A: 3 groups of rows, each row roughly a mix of its group's hidden directions
A (118 x 11)
[[ 18  28  -1 -26 -38 -27 -12  -2 -34  21  -9]
 [ -8 -47   9  -5 -16 -36  -8  -8 -37 -19  -3]
 [-11  -7  -9 -15 -40 -30 -52   3   5 -14   5]
 [ -4 -24   5 -10   6  11  40 -22  17  25  45]
 [-19   6  -7  23  -5  16 -32  35  -6  -8 -48]
 [-26  -9  46  -8   9  12  20  21  25  19  29]
 [  6 -16  -1 -26 -14 -16  33 -33  -7  23  40]
 [-25 -19  26 -30  -7  14 -46  12 -16  22   7]
 [ 12 -25 -28   2 -14 -19 -39  -6  34  32   2]
 [  5  10 -33   0 -29  33  41 -18   1  10 -25]
 [-22 -37  21 -28   5  40 -14 -15 -19   8  17]
 [-30   5  24 -40  30  21 -30   2   4   0 -23]
 [ 13  22 -10  19  56 -23  18  -7  16  -9 -18]
 [-24  -3  24 -10   9  23   6  31   7 -40 -35]
 [ -8  14  13   8  -8  16  40  -3 -50 -31  -4]
 [  1  24 -14 -33  47  -2  -5  10   1  35  21]
 [-15 -35 -22  40  33 -15 -19   1 -14  -9  21]
 [  3 -15 -26  11 -23 -22 -31  14  49   8 -13]
 [-20 -19  18  -3 -28  39  42  -1  -2  20 -16]
 [ 13  27   2 -23  -9  43   5   1  18 -18 -42]
 [  9   0   5   9  20  48  17  -9  51   0   0]
 [-31  -8  15 -47 -13  32 -30  -1   4 -12 -12]
 [ 32 -27  -3  -8  -1 -16   4 -34  -9 -46 -16]
 [ -7   2  15 -19  -4  41  -8  27 -12 -23 -45]
 [ 24  12   1   2   4  36  60  -5  -2  12   4]
 [  0  -2 -23   7 -16 -30 -34  31  32  28 -13]
 [  0 -10 -20  15 -28 -28 -48  -9 -21  20  15]
 [-18   4 -11   8 -19 -33 -37  42  13  24  -6]
 [ 23   8  14 -13 -42 -49   1 -11 -16  16  -4]
 [  7  19 -35 -22  25 -17 -23  13  12  42  13]
 [  5  23  29  13  23 -22 -12   7 -30 -45   8]
 [-29 -21  18 -20 -11 -16 -58  -6  -9   4   0]
 [-25  27 -17  -9   5 -24 -30  42  11  26   7]
 [-20 -26  17 -40  15  47 -13 -12  -9   4   8]
 [  7 -46 -10  15 -31 -34  -8 -23 -23  12  -3]
 [-34  33 -33   7 -21  13 -10   9  10  38  -9]
 [-17  16   5  -4  -6  26  54   6 -37 -15  -6]
 [ 12   6  -7 -38   1  28  29 -15   0 -47  10]
 [ 24  35 -50   4  -4  -9 -22 -19 -19  -1 -13]
 [ 19  38 -18 -42 -19  -1  16  -7   8 -32 -13]
 [-25  14   8 -14  45  35   1  23   5 -29  10]
 [ -4 -10   2 -31 -53 -14   5 -10 -30  19 -18]
 [ 28  31 -49  -9   9 -10   8 -32 -13 -10   9]
 [ -4  -7 -24  -3   4 -41 -22 -27   3 -48  -2]
 [-12  -6  22 -42   6  45  11 -17 -24  18  -5]
 [ 41   7 -11   3  24  -1  21 -30 -25 -38   0]
 [ -4   9 -11 -10  35  62  -7  -1  12 -15   1]
 [ 10  30  -6   4  55   2  26   0  19   2 -27]
 [-17  27  -2  -4  -5  23  49   7 -40 -14  -7]
 [ 17  48  -8 -37 -11  14  12  21   6  16 -23]
 [ 12   5   1   2  13 -13 -42 -39 -31   1  33]
 [  3   7 -41  -3  -4 -32 -42  15  16  27   7]
 [-29  25  -9   9 -17 -20 -19  46  28  -2 -15]
 [ 24   5   8  25  21  17  47  10 -15  33  13]
 [-16  14 -17  -3 -27  36  49  -4 -17   6 -18]
 [-20 -31  15 -32  22  47  -4 -22   1  -7   7]
 [-11 -47   3  32  29 -15 -23 -16   3  -4  25]
 [ 28   6  -1 -11 -45 -34   2 -19 -17  32  -2]
 [ 32  14  -6  17  29  -6  28  22 -24  37  14]
 [ 16 -36  10  17 -28  19  27 -34 -15 -23 -11]
 [ -9 -44  31  17  -4  27  -1  -5  -5  26  33]
 [-15 -37 -15  15 -16 -31  -1  -5 -32  31  24]
 [-15  12  42  13  -1   4  25  18 -38 -33  -7]
 [-24   7  14 -33  49  22 -18  -2   4   1 -27]
 [-27 -54   8  16  27  15  12   7   4 -25   7]
 [-12 -31 -19  24  13 -33 -19   4 -40   5  24]
 [ 10  11 -14  34 -42 -22  15   1  33 -27  -3]
 [-33 -20  20 -26  -1  34 -22   3 -31  24  -7]
 [ 19  -8   8  -6  16  28  51 -11  21 -27 -19]
 [ 29 -25 -39   9 -15 -23 -31 -17  25  11  -2]
 [-20  -8  20 -47  35  30 -20 -10  -6   3  -6]
 [-27 -34  30 -33  -8  -9  -2   9 -37 -18   6]
 [-39  18  46   3  -3  19  18  17 -20 -23   0]
 [  9  48 -11 -42  -9 -11   5  -2   3 -20 -30]
 [  5 -24   0   9 -37 -51  -3 -32   5  10   3]
 [-12   0 -17 -15  12 -35 -43  -8  13 -40  -8]
 [ -3   9 -33  15  13  33  18  19   5 -25 -43]
 [  5 -35  -9  19 -36 -40  -2 -29  -1  20   2]
 [  2  29   7 -17 -52  -7  -4   7   3  21 -38]
 [-20  26  22 -27  40  23  15  -5 -22   2  27]
 [ 17  17  -8  18  -2  24  31  -6  49  31   1]
 [ -8  -7 -16   6  36  58   7   0  21 -15  -1]
 [  3  -6 -26  19 -68  -3  12  -4  -4  -2  -1]
 [  3 -20   2  13 -64 -16 -10  -6 -12   7  24]
 [  4  11  -8  13   4  17 -14  28  -7 -33 -56]
 [-27 -19  35   2  49   7 -26  -3   1  19  -5]
 [ -1 -23 -10   6 -38 -50  -5 -30 -10  13   4]
 [ 32 -14  -2  12  -5  11  45  -7  10 -33 -32]
 [  2  15 -51   0 -25  -7   3  20  22  28 -25]
 [-36  18  47   3   0  19  21  17 -19 -23  -1]
 [ -1 -13  29  13  -1  42  24  20 -10  40  15]
 [ 39  21 -34   4  11 -44   6   8 -20   1  15]
 [-25 -30  23  -1  -1 -11 -23  31 -39 -20 -16]
 [ -8  -1 -13   9 -14 -33 -61   6   9  16  15]
 [ 32 -27 -34   0 -10  -4 -19 -29  28  28  -4]
 [-10 -13  36  13  -4   6  21  -6 -33 -49   7]
 [ 31 -21  17 -20  -9 -23  -1 -12 -29 -41 -21]
 [  2   4  -8  20   0  13 -18  30  -8 -29 -56]
 [-10  -5  29 -14  -4  56  26  -5   1  28  -4]
 [ 30   1  -4  27 -16 -13  25  15 -32  35  27]
 [-29  14 -19  -2 -19 -17 -25  39  17  36  -3]
 [-27 -30  34  34  15   7 -20   9  -1  33   3]
 [  1  16  30  -7  23  28  44  -9 -27 -24  -2]
 [-19 -30  55  -6  -7   6  18  21  18  13  11]
 [ 29  31 -39 -22 -19 -34   3  -4 -13 -15  -5]
 [  3 -26 -15  -7 -17  14  50  24   8  23 -27]
 [-31  -5  23 -32   0   1 -54  10  -4  13 -11]
 [  8  -9 -14 -21 -22  -8  34 -29 -10  36  33]
 [ 22  -4 -17  47 -23 -39  16   0  -4  -8  20]
 [  0   8 -10   9  -2 -35 -62  -2  -7  11  20]
 [ 27  22 -18   7  27 -37 -34  -3  -6 -29  12]
 [ 17  44  17 -48  13  10   6  24  -5   6  -6]
 [-28 -16  28 -41  -3  29 -34   0 -14  15  -1]
 [ 12  57 -15  10  16  20  -3   8  30  19   4]
 [ 20  30  11   5  18   6  23  33 -16  46  -4]
 [-20  47 -35   4  19  27  -9  17   2  21  10]
 [-26 -41  28 -34 -14  -5   6   3 -33 -14   5]
 [  7 -17   5  22 -58 -24 -11   3 -10   3  29]]

one row of each group, then the others: which group is each in?
[ 37  -6   3 -12  33  20  34 -36 -16 -10   3]
G
[-12 -20   0  18  15 -39 -12  -9 -11  16  51]
V
[ 22   2 -22  32 -45 -22  13  17 -18  14  18]
R

[ 35 -35  22  15  14 -38 -30   8  12  -4  -4]
G
[ 15  50  -1 -38  -3  15  15  24   8   7 -22]
R
[ -6 -48  13  31   8   6 -10  -1 -16  26  35]
R
[-19   8  17 -31 -48   8  11  14  -3   8 -38]
V
[  4 -14  38  -5  27  13  -5 -37 -13 -30  29]
G
[-15  43  -8  16  43   8 -18  27  14 -10  12]
V
[-20 -10   4   0 -36  42  41 -10   3  13 -19]
G
[ 27 -22  10 -10  -1 -21  -7 -14 -22 -51 -25]
V
[ 24  -3   8   3   9  25  47 -14  17 -33 -26]
G
[ -9  -1  32  18 -16   6  28   4 -45 -35  -8]
G
[ 20  41  18 -32 -27  21   2  -1  18   3 -30]
V
